In the rows, 128 means zero.
Rotation paths and how fast each direction turns (degrees a step)
Each turn is a multiple of 5 degrees from 10 to 175, or 0.
Each row of a path follows its step; steps can be skipped.
Path 1:
step 1: [131 134 141 141 117 130 130 126 136 127 121 128 137 124 134 118 139 137
 138 129 141 134 134 129 141 124 137 145 142 119 133 125 130 128 113 118
 126 122 131 117 130 134 128 115 117 122 140 146 143 135 119 137 123 129
 114 126 127 116 126 128 138 125]
step 4: [140 132 131 126 131 119 131 146 129 135 128 135 129 113 134 106 132 127
 123 125 145 120 115 130 130 123 134 136 142 126 132 131 127 112 120 113
 136 122 135 126 118 131 139 126 136 124 119 120 129 115 124 130 116 137
 119 137 126 114 121 121 126 116]
step 5: [137 141 135 142 129 132 124 133 132 125 108 134 141 113 116 126 145 135
 123 141 132 128 117 135 130 133 134 132 128 116 123 129 122 113 127 119
 117 124 123 128 111 114 124 124 143 138 134 136 117 129 126 136 129 126
 134 116 123 119 125 128 131 122]
step 6: [135 125 145 129 130 128 127 125 142 129 131 131 143 120 138 110 140 125
 135 119 120 123 116 122 116 130 135 139 130 119 125 114 129 120 114 135
 127 114 125 115 117 126 123 121 143 123 129 131 126 144 136 131 125 127
 133 142 130 143 134 130 137 127]
step 11: [120 131 135 136 114 127 132 136 138 125 116 130 123 125 116 133 150 120
 130 132 133 135 128 125 125 124 138 130 111 129 111 128 125 135 134 121
 130 119 120 127 100 128 119 122 122 129 135 136 130 143 147 127 119 125
 126 131 137 131 130 129 124 134]
step 12: [121 118 136 129 113 116 128 129 127 123 122 143 130 123 135 117 139 140
 140 123 130 137 134 117 130 131 130 138 139 134 126 125 123 131 112 121
 148 112 126 129 127 135 128 114 126 113 129 124 138 144 126 134 120 132
 106 130 131 129 131 130 125 134]
step 14: [131 140 120 135 120 121 133 126 143 127 117 130 135 115 133 122 153 131
 130 134 126 104 124 130 128 131 126 127 125 131 119 118 135 123 127 135
 126 124 130 148 123 120 126 135 125 126 123 131 137 137 130 129 117 134
 111 123 142 136 126 116 142 129]
step 15: [129 132 124 128 123 130 132 140 142 143 121 138 126 117 140 107 139 123
 131 132 131 128 136 127 127 124 138 147 129 129 136 135 137 117 133 105
 133 124 140 121 111 126 128 118 126 137 118 126 137 127 127 117 121 130
 117 132 128 140 132 124 129 129]
step 22: [129 127 135 142 131 122 126 136 134 111 116 125 139 108 111 135 139 136
 126 126 140 123 113 136 139 130 130 119 121 120 107 129 120 130 122 127
 126 126 133 122 109 131 125 123 117 125 139 137 130 138 134 139 126 132
 126 132 126 118 134 125 128 132]
step 23: [129 115 137 136 123 123 123 128 129 130 128 145 141 115 134 122 141 126
 125 109 133 130 114 124 128 129 135 146 143 132 117 120 137 130 126 128
 144 117 127 140 120 131 135 118 133 129 135 136 134 132 125 139 128 137
 126 146 131 136 131 116 133 132]
Speeds:
[128 129 125 127 128 129 129 126 125 128 128 126 131 127 130 130 128 128
 133 126 127 132 130 133 129 126 130 131 129 129 129 125 126 130 127 134
 127 124 127 129 130 127 130 128 129 127 131 130 129 129 126 128 127 126
 127 130 131 128 131 127 124 128]
65
[124 128 129 127 130 127 124 131 129 128 130 129 128 128 132 128 127 126
 124 128 128 126 132 129 130 130 131 129 128 128 126 128 124 127 129 131
 127 128 127 129 122 128 130 130 125 126 128 127 131 126 131 127 132 127
 126 130 127 126 130 127 130 129]
95
[126 124 126 126 129 132 127 123 128 130 127 128 130 127 130 128 125 133
 125 129 127 128 129 126 128 128 125 131 132 128 127 127 128 128 127 130
 128 126 126 130 127 125 127 124 131 126 127 128 127 130 131 128 128 127
 133 126 127 127 126 129 132 128]
100
[129 127 128 132 124 127 125 129 127 130 124 127 128 126 133 129 126 128
 126 131 132 127 125 130 124 127 128 127 129 133 126 127 131 127 129 129
 130 127 130 129 127 124 128 126 126 129 129 126 126 129 127 130 129 128
 123 129 127 126 130 128 128 128]
35
[126 125 128 128 124 123 127 126 128 120 130 129 127 129 127 128 127 131
 128 127 131 129 126 129 127 128 128 129 127 127 126 127 126 130 129 129
 127 126 127 128 130 126 129 126 126 129 126 130 132 126 128 126 129 130
 129 131 124 132 129 130 130 124]
70
